Turns in one plane each, and the order they were made in; the first pair answered:
Z_50 (before => after):
[ 0.47 -1.48 -1.14 -2.09  2.22  0.15 -2.82  0.75  1.61 -1.09 -1.69] => [ 1.63 -2.74 -1.53  0.42  0.73  0.38  1.16  1.66  0.48  0.33 -3.45]
[-0.71  1.93  0.59 -0.95 -1.30 -0.71 -0.43  0.59 -0.05 -2.08  1.20] => [-0.22  0.67 -0.07 -0.87  0.39 -0.84  1.28  0.73  1.79 -2.11  1.25]
[-1.80 -1.54 -0.09  1.65 -1.30  1.54 -0.49 -0.74 -0.78 -0.13  2.75] => [-1.84 -1.77 -0.32  1.13 -0.09  1.43 -0.84 -0.91  0.37 -0.29  3.09]
Z_499 (before => after):
[ 0.49 -0.48 -0.02 -1.76  1.79  0.48 -3.45 -0.48  1.38 -2.64  2.70] => [ 2.45  0.18  0.63 -2.16  1.41 -0.58 -3.80 -0.84  1.51 -1.57 -0.93]
[ 1.51 -0.03 -1.21  0.06  1.46 -0.23 -2.15 -0.17  0.41  0.53 -3.20] => [-0.46 -0.85 -2.59  1.40  2.76  1.17 -1.12 -0.63  0.62  0.78 -0.33]
[ 1.92 -0.89  0.45 -0.27  1.63 -0.66 -1.03  0.14  1.32  0.17 -0.54] => [ 1.19 -1.25 -0.34  0.36  2.21 -0.04 -0.53  0.01  1.37  0.58  0.33]
[-3.07  1.57 -0.16  0.31 -0.56  0.81 -0.52 -0.48 -0.42 -0.01  2.34] => [-1.38  2.19  1.20 -1.25 -1.92 -0.44 -1.73  0.12 -0.84 -0.99  0.48]
Z_741 (before => after):
[-0.48 -0.08 -0.72  2.87 -0.45  1.52 -1.54 -1.61 -2.07  2.85 -1.07] => [ 1.10 -2.62 -0.88  2.42  0.83  1.65 -2.08 -1.35 -1.24  1.54 -1.42]
[ 1.53  0.63 -0.29 -0.19 -0.50 -0.32 -0.02  0.62 -0.50  0.84 -0.14] => [ 0.56  0.78 -0.62  0.31 -0.38  0.30  0.16  0.32 -0.64  1.22  0.63]
[-1.26  0.10 -0.19  0.28  0.75  0.82 -1.34 -1.35 -0.21  1.32 -0.73] => [-0.31 -1.11 -0.04 -0.09  1.31  0.68 -1.60 -1.10  0.18  0.75 -1.26]
[-0.48  0.09 -1.73  1.83  2.39 -0.33 -0.40 -0.69  1.71  2.25 -2.38] => [ 0.25  0.00 -1.52  1.43  2.25 -0.84 -0.44 -0.48  1.96  1.85 -3.16]
Now pairs of rows:
Each pair is two turns apart.
[ 1.02 -4.00  0.83  1.92 -0.80 -0.33  3.22  1.77 -0.83 -0.75  0.97] => [-0.61 -0.40  1.52  2.07 -3.01 -1.04  3.91  1.67 -1.71  0.69  0.45] | Z_741 Z_741
[ 0.87 -1.21  0.02  0.62 -1.13  0.25  0.76  0.46 -1.28 -0.35 -0.40] => [-0.07 -0.81 -0.38  1.00 -1.16  0.64  0.92  0.23 -1.61  0.30  0.14] | Z_741 Z_741
[ 1.03  0.08 -0.96 -0.20 -0.31 -2.82  1.70  2.60  0.16 -0.30  0.27] => [-0.44 -0.51 -1.83  0.85  0.70 -1.54  1.90  2.11 -0.05  0.31  2.05] | Z_741 Z_741
[-0.71  1.87  0.26 -0.82 -0.05 -2.01  1.37 -0.50  0.91  0.00  0.44] => [-0.83  2.08  0.51 -0.61 -0.92 -1.90  1.57 -0.43  0.11  0.18  0.16] | Z_50 Z_50
[ 3.67 -3.35  0.20  0.88 -1.49 -0.26 -0.02  0.96 -1.11 -0.32 -2.49] => [-0.06  1.74  0.68  0.14 -3.64 -0.19 -3.13 -0.23 -3.15  0.72 -0.44] | Z_50 Z_741
[-0.86  2.73  1.07 -2.04 -1.63 -0.17 -1.92  1.33  0.87 -0.27  1.17] => [-0.25 -0.96 -0.05 -1.58  0.98  1.13 -2.57  1.12  1.68 -1.35  2.43] | Z_741 Z_741
[ 0.53 -0.57  0.78 -0.04  0.36  1.00 -0.53 -0.34 -1.51 -0.87  1.20] => [ 0.96 -1.06  0.55  0.52  0.49  1.03  0.66 -0.12 -1.20 -0.52  0.87] | Z_50 Z_50
[-1.92 -0.71 -1.85  3.25 -0.50  0.90  0.73 -2.21 -1.36  1.90  1.91] => [-1.43  0.91  0.22 -0.37 -2.24 -0.51 -3.24 -1.35 -1.87 -1.34  2.75] | Z_50 Z_499
[-1.31  0.17 -1.00 -1.40  4.74 -0.62  0.69 -0.78  3.76 -0.73  0.56] => [-1.81  3.97  0.30 -2.05  1.90 -2.03  1.18 -0.56  3.01  0.30 -0.87] | Z_741 Z_741
[ 0.15 -1.52 -1.23 -0.91 -0.39  0.35  0.13  2.31 -0.60 -1.59  1.05] => [-0.84  0.85 -0.68 -0.81 -1.88 -0.13  0.52  2.10 -1.23 -0.52  0.79] | Z_741 Z_741
[ 0.01 -0.78 -1.20  2.84  0.73  0.98  2.82 -1.45  0.56 -1.39  3.10] => [ 1.66 -0.27  0.74  0.31 -1.36 -0.70  1.49  0.07  0.24 -4.30  2.79] | Z_499 Z_50
[-1.39 -1.19 -1.86  0.15  2.18 -0.35  4.83  0.84  4.74 -2.41  5.46] => [ 0.66  1.19  1.29  1.53 -6.77 -1.05  4.73  2.90 -2.14 -1.76  1.45] | Z_50 Z_499
